Each named turn below is shown by a few rows before and after it. Which turns, in which order, take the first row of each later pair to the second? The first pair is answered.
z44:
[-19 -21 -16  -3   6   1  15  14  28 -19 -10 -24] => [-23 -11 -15 -22   8   6   1   9  -4 -36  -6 -23]
[ 15  63 -17 -24   6  -4  19 -22  -3  34  45  46] => [ 18  44 -24  -4   5 -13  37 -20  31  53  32  44]
[  8  -2  -3  -8   7   8   0  10   5 -12  -5  15] => [  6  -1  -3  -5   8   5   0  15   8 -11  -6  15]
[ -4 -22   1  -6   6 -12  19  -2 -19   9   6  -3] => [ -3 -10   6 -12   5  -4  13   4 -28   5  12  -4]
z359:
[ -7 -46 -37 -39  -7 -28 -12 -39 -11 -38 -42  -3] => [ 15 -42 -10  20 -24 -12  21   7  68  40 -21  -3]
[ 9 -8  7 21  2 11 13  6 25 20  2  0] => [  1  14  11 -12  -1   6  -2  -6 -25  11  28  12]
[  4 -11   2 -11  14   1   0 -31  -4 -16 -19 -34] => [ 13  -3  17  14   5   6  16 -12  27  21  -4 -28]
z526:
[  0  22  34   1  -5  16   6  27 -25 -14   8  10] => [-11 -25  -8   7   4 -20  17  -4   3 -30 -35  -3]
[  7 -15  23 -23  -1  40   1   9  -8 -24 -27 -23] => [ -2 -39  -8  -6  -5 -11  30 -10  28  29 -19 -13]
[ 14 -16   0  -2  -6 -20  18 -10   2   5  -9  14] => [ 17  10  25  -9 -11   3   8   7 -15   5   6  19]
[ -4  15  -3  -9  -7 -15  -2  -8 -34  12  27  17] => [ -9   0 -12 -17   4  -5 -10 -16 -39 -31   2   2]
z378:
[ 15   6   7   3  12   6 -15  16  -6 -14  -7  -6] => [  8  12  -1  -7  10 -10 -16   5 -20  -3   7   4]
[ -2 -10  -5  -7 -21  38  24   0  11   1   3   2] => [ -3  -5  -7 -17 -22  40  16  -6  -6  -5   8   4]
[-10  19   0 -17   6  -8  12 -19 -40 -10  13   7] => [ -5   3  -6   4   1 -28  30 -19  -5  27  16   9]
[  3 -17  -8  29   2  22  10 -10  30 -27 -34  -1] => [ -8  -2  -7   0   4  23 -10 -18 -17 -51 -24   4]
Now pairs of rows:
Between the rows of a pair lie two turns.
[ -3 -14 -19 -11   8   0 -10 -19  -2 -22 -32 -17] => [ -7  -1 -21 -24   1 -22  -9 -29 -22  11   0  -3]  z526, z359
[ -2   1 -15  -7   7   2  -2 -39  15  -2 -26  -4] => [ -5  16  -8 -23   7   7 -10 -41  -5  -2 -11   2]  z526, z359
[ 18  17  23 -19 -13 -13   9  10   6  47  29  13] => [ 27  -2  30  -1  -1  24  -2  27  32  -9 -20 -15]  z526, z359
[ 19  -3 -18  -3   3 -25   6 -14   0  27   2  12] => [ 27  -6 -13   8   1 -17  10  -6  15  28  -7   6]  z44, z378
[25  8 27 14 -3 21  5 29 24 38 26 14] => [  6   0 -11 -16   2 -30   5 -11 -11  41  39  29]  z359, z378
[  2  26 -29  14 -17 -32  -3 -50  -1  16  48  29] => [ 24  15   4  48 -10  39 -11  -4  45 -38  -7  -6]  z378, z378
[-17   4 -53 -60  -4 -67 -12 -57 -67 -35 -22   2] => [  8  88  43 -26 -31   9 -12  19 -59  40  63  22]  z378, z526
[-38 -20 -59  29  16 -65  25 -56  -3  29 -28  -5] => [-31   0 -26   0  29   3 -17 -38 -52 -70 -54 -27]  z526, z526
[  5  -3  15  14 -12  -5  19  14  15  29  -7  14] => [  4  13  23 -14  -7  18  -2  14 -25 -13  -6  10]  z378, z378
[ -7   0  -1 -28   0  16 -13 -13 -41 -37   0  21] => [ 10 -14   7  29 -11  13  20  13  38  32   2  18]  z359, z526
[ 14 -20   0  42  -5   1  21  12  45  36  -2  -1] => [ -5 -25 -31 -18  16 -16  -9 -33 -27 -42 -25  -7]  z359, z359
[ -5  25 -16   2 -16  11  -9 -15  16  45  17  12] => [-14  20 -30 -23 -12  -1 -18 -33 -12  16  10  11]  z359, z526
[ 10 -38  -2  22  -4  36  11  26  72 -26 -55 -38] => [  1 -17   3 -20   0  51 -19  14   5 -81 -52 -35]  z359, z526
[-17  23  12  -9 -23   7 -10  19  -3 -12  14  23] => [-13   6   9   7 -16  14  -5  23  22 -26 -12   9]  z44, z526
[-11 -10  -8  -1 -10   3 -18   6 -13 -53 -36  -1] => [-23 -15 -32   0 -15 -46   6 -17   2   9 -10  17]  z378, z378
[ -7  -2   0  12   0 -53  31 -12  46  46  14  -2] => [-17 -20 -18   3  12 -63  27 -28  38  11 -14 -13]  z44, z359
[ -1   2  18 -21   1   1 -10 -19 -20  -1  16  12] => [ -7 -15   0 -18   4 -15  -2 -28  -6   3   2   9]  z378, z359
[13  5 14 25  4 20 11 23 33 18  3 -3] => [  0  16   1   1   3 -13   9   3   0  40  35  16]  z359, z378
[ 14  -6  26  12 -19  -1   4  -2  -5  28  24   6] => [ 14 -38  10  16  -7   0   4 -11   9 -12 -23 -15]  z359, z359
[  1   0  10 -15   0  -9  -1  -7 -30  -8  -6  19] => [  1 -14  -7  -5  -1 -25  11 -12  -9   5 -14  18]  z378, z359
[ 10   9  11 -17 -23  49   8  19  35 -33 -24 -20] => [ -9 -15 -40 -42 -21 -26  22 -35  19  -2 -17  -3]  z378, z526
[ -4  30  19 -45   8  21 -21  10 -59 -26  23  14] => [-11 -10 -13 -49  16  -2 -19 -12 -51 -49 -16   3]  z359, z378
[  0 -26 -11   2  -2  -3  -8 -14   2 -37 -19  -7] => [ -5   1  -4   0 -12 -25   5 -12  -9  21  31  17]  z378, z526
[ -4  -4  11  22  15 -23  19  29  23   4  -3 -34] => [ -4  23  29   1  16  -3  -1  33 -17 -18  15 -28]  z526, z378
[ -7 -31 -31  -8   7 -27   1 -23 -13 -29 -28  -8] => [ 13 -12  11  25   3  32   0  23  24 -27 -34 -19]  z359, z378
[  0 -13 -24 -16   0 -36  11 -24   2  16  14  10] => [  8 -13 -15   3  -6 -26  16  -9  24  36  16  11]  z44, z378
[  0 -13   1  14   3   9   2   4  13  11 -16   7] => [-2  2 14  4  2 25 -7  8 -6  4 -4 10]  z526, z378
[-13  14   6 -23  -8  14  -6  -1 -29 -10  18   6] => [ -9  -7  -8   9 -11 -14  21   1  23  29  11   4]  z359, z526
[ -7 -20 -16  25   7 -24  17  -2  25  24  -8  -1] => [ -6  13  14 -12  14  18 -17   9 -32 -33  -2  -5]  z526, z359
[ -4  39  10 -22 -16 -12  -1   9 -46  51  50  20] => [-14 -29 -52 -31   6 -57   4 -33 -26   0 -23  -1]  z359, z378
[  5  12  10 -12   6  35 -14   7 -18 -72 -28 -14] => [-16  -2 -38 -35   1 -45  -1 -42 -37 -24  -1  11]  z526, z44
[ 14  10  28   0 -12  21  -4  22   3 -22 -19  -9] => [ -2 -17 -16 -21 -11 -36   6 -17  -6 -10 -21  -1]  z378, z526
[ -9 -42   6   6   0  -6  29 -27   1  37 -10   6] => [ -2 -40  14  18  -4  14  34 -14  17  32 -15  -5]  z359, z378
[ 12 -13  -2  -3   5   2  -3   2  -1 -25 -19 -10] => [  8   3  -1 -20   2  -7  -7  -6 -27  -9  10   3]  z44, z378
[ -3 -29 -44  11  -2 -52  22 -22  12  32   0  -3] => [  9  34  14   8 -16  -5   7  17 -13  49  52  13]  z526, z378
[ 21  -7  35  28   9  -6   2  33  30   2 -21  -8] => [  5  18  23 -24   8 -26 -16   4 -42  -8  16  11]  z378, z378
[-12  16   2 -21  16  33   0  -8  -9  -6  29  -2] => [ -5   7   0  -9  23  42   0  -1   8 -20   4 -15]  z359, z44
[ -2 -10 -47  -3   0 -48  38 -19  10  41 -12  26] => [ -5  32 -20 -44   1 -16   4 -17 -60  -6  10  29]  z44, z526
[  3 -26  -3  -9  10   0   6 -15  16  -8 -32 -22] => [ 12   5  29   7   2  23  10  10  25  19  -3 -13]  z526, z378
[ 11  27  31   7 -29  26 -13  17   8 -12  14  -3] => [ -4 -15 -15 -11 -15 -13 -11 -22   6 -47 -24 -13]  z378, z526
[ -1  13  17 -14   0  -5   0   3  -7  24  28   9] => [  6 -12   8   6   5  16   1  13  29   1 -18 -13]  z526, z359
[ 15  47  57  -2  -4  55 -18  42 -20 -16  17  -1] => [-12  31   8 -49   1 -22 -21 -21 -73  -5  37  24]  z359, z378
[ 11  47  52 -12   0  33  20  27  -9  29  74  20] => [ -1 -25 -17   6   6 -44  56 -19  48  63  36  16]  z526, z526
[  7 -14   4  13   2  26   1  27  30 -26 -42 -18] => [  8  12  24  21 -13  23  12  39  30  25   6  -1]  z44, z359
[ 26  21  57  41  -9  66 -30  50  27 -31  -6   8] => [ 12  34  30  36 -22  -8  -6  22  15  69  64  46]  z526, z359
[-15 -12 -26 -13  -5 -45  15 -26   5  19  11  11] => [-11 -26 -26  -8   4 -25   5 -21  13 -29 -29  -7]  z44, z359
[ -3 -10  12  20  -4   5   1  -5   8 -18 -34 -11] => [ -7  20  21  -5  -7  -1  -9 -11 -36 -10   1   3]  z359, z359
[ 6 18 30 14 -3 27 -3 21  9 14 19 -2] => [ -7  -2  -3 -21   8   5 -15 -15 -21 -38 -12  -6]  z526, z378
[ 10 -12 -14   5   1 -51  13 -21   0  15  20  23] => [ 14 -26 -16  14   5 -47  15 -18  15  10   3  16]  z359, z359
[25  4 11 11  3 16  8 15 24 11 -4 12] => [ 16  11   6 -16   8  18 -10  -1 -11 -22  -8  13]  z526, z378
[ 14  28  19   0  -8  29 -11  14  -3   1  15  -3] => [11 10 -4 13 -7 -4  5  1 24 39 21  4]  z526, z526
[-15  -5 -19 -37  12  11 -36 -20 -59 -23   8  13] => [-10 -57 -48   9  13 -21   0 -26  23  20 -25   2]  z526, z359
[ -7 -24 -24  -2  12   0  -1  -9 -11 -21 -19  -4] => [ 3 -8  0 27  2 13 11 19 20 22  0  1]  z526, z378
[-18  17   7 -22 -12 -29  14   8 -12  28  25  17] => [-15  17  22 -29  -4  11  -8  22 -26 -34  -4   1]  z44, z526
[ 22   1  13  12 -38   1   2  21  -4  48  32  29] => [  9 -30 -28  -8 -26 -40   4 -15 -15  30   9  28]  z359, z378
[-20 -11 -49  12  18 -20  12 -39  55  26  -7  11] => [-14  57   7 -27  14  47 -30  -9 -20 -23  26  16]  z359, z526
[  2   7 -19   6 -11 -19   7 -29   3  41  24  -6] => [ 17  17  14  22  -9  40  -4  10  20   2   4 -25]  z378, z526
[-26  -8 -32  -2   2 -24   9 -11 -26 -18  -7  -5] => [-19  -8 -23  20  -7 -25  27   3   9  25   7   0]  z378, z359
[  3 -18  50  35 -11  34  -7  40   6   5 -15 -27] => [-14   6  42   1 -20  -6 -12  17 -45  40  40   0]  z359, z378
[ -8  10 -18 -35   9 -19 -15 -18 -40 -25   0   6] => [-10  17 -13 -27   1 -31  -4 -20 -32  14  28  17]  z378, z44
[ 14 -43   9  14  10  36  -2  40  21 -42 -33 -12] => [ -7 -27 -11 -39  12   0 -17   0 -52 -49  -2   7]  z44, z378
[  1  28  11 -14 -11  -5  -8  -4 -43  37  43  16] => [ 19 -28   0  34   0  17   5  15  42  -1 -36 -24]  z526, z359
[ -3 -21 -11 -18  -2  21  -4 -27 -20 -63  -1  20] => [-10 -37 -31  -2  -7 -26  22 -41   2   1  18  34]  z526, z359
[ -2  33  10   1  11   3   1  11 -15   7  33 -10] => [ -1  12  -2   0  23   7  -5   5 -11 -38  -5 -28]  z378, z526
[  2  18  20 -11   2  15  -4  13  -8   2  -4   7] => [ -6  12   4 -23   6  -6  -6  -3 -22   3  -3   8]  z359, z378
[ -4  -8 -13  32   0 -13  14  -9  23 -10 -17 -16] => [-14  15 -13  15  -7 -30   9 -16  -8  22  21   4]  z44, z526
[  4 -15  28   8   4  18  19  20  26 -46 -16 -27] => [  6   9  47  18 -10  11  27  30  27   3  26 -11]  z44, z359
[ 14  16  26 -56  18  30 -21   9 -37 -35  19 -22] => [ 21 -36  -4   6  12 -14  28   6  64  43   1 -26]  z359, z526
[-15 -10 -18 -20   2  -4   2   3 -29 -36   9 -33] => [-15   2 -17 -17  -5 -22  14  -2 -27   9  42 -18]  z526, z44
[  1  16   7   3  -5  -4   0  -1 -12  26  21   9] => [ 7  9 17 17 -5 21 -1 18  5  9  1 -4]  z378, z378
[ -8  29  38 -23   7  31  -1  29 -38 -14  19  -5] => [-13  13  14  -2  -3 -20  30  14  -2  60  39   8]  z526, z526
[ 7  7 18 17 -1 15 -7 20 16  4  4 -2] => [ -4  13   3  -3  -2 -12  -6  -3 -11  21  27  11]  z359, z378
[-52  24  -4 -11   6   2 -23 -29 -31 -93 -18 -11] => [-33  73  43  30 -23  14   5  16   7  23  63  17]  z359, z359
[ 15 -40  31  11  17  60 -14  32  31 -68 -42 -20] => [ 12  31  70 -12  -1  58 -22  43 -26   0  57  19]  z359, z378
[ -1   6   6 -22  -4  14  -3   2 -33 -14   1  21] => [  6 -25 -11   8  -7 -13  21  -1  18  17 -12  16]  z526, z359
[ -1   7 -10   9 -14 -34  21  -9  -4  67  33  19] => [  2  38  10 -17 -16  -4  -3  -4 -52  31  47  22]  z378, z359
[  8  -6 -11 -25  -5  18 -13  -5  -2 -24 -34   8] => [ 12 -22 -18  -4  -9   4   5  -5  35   7 -35  10]  z378, z359
[  6  63  24 -19  -1  34 -18   8 -25  10  37  18] => [20 38 30 17  2 61 -5 30 31 -8 -5 -4]  z44, z378
[  5  -2  -4  -6  -1  22 -12   4 -14 -39 -22 -13] => [  7  18  14  -6  -7  28 -17  17 -22 -23   0  -7]  z359, z378
[ 13 -49 -11  22  15  -3  11   6  71   9 -49  -3] => [26 10 46 20  1 49  2 47 51 28 -1 11]  z378, z359
[  8  21  26 -24 -10  14 -21   6 -30 -16  32  13] => [ 16  14  39   6 -11  33 -12  28   8  -8  22   5]  z44, z378
[ 12 -32  25  36  -5  14  15 -24  27 -23 -34 -61] => [ -7 -20   3 -16  -2 -20  -4 -63 -48 -37  -6 -43]  z44, z378
[ -8  10   3 -17 -10  12  -3  -3 -22 -10  13   5] => [ -8 -19 -23  -3  -5 -10   8 -15   8  -4 -10  -3]  z526, z378
[-15  -4 -20 -43  14  -4 -23 -24 -51 -52 -21   6] => [  4  36  22   8 -14   7  10  25   5  63  45  29]  z359, z359
[-14  14   5 -23 -16  -3  -8   2 -35  -2   7 -17] => [ -1   5  12  13 -22   8  12  24  15  23   1 -24]  z359, z359
[41  4 20 37 -6 30 14 34 36 23 18  6] => [ 35 -31  -6  44  -1   3  23  14  56  15  -7   2]  z526, z526
[-25  14  -6 -27   0 -47  -6 -39   4  -4   6   1] => [-14  -5  -1  -1   7 -16  -7 -18  41 -30 -34 -24]  z359, z378
[ -1 -27 -25  -6  13 -19   0 -20  -7  -4 -16   3] => [ 5 12  8  5  1  3 -1  7 -8 38 26 16]  z378, z526
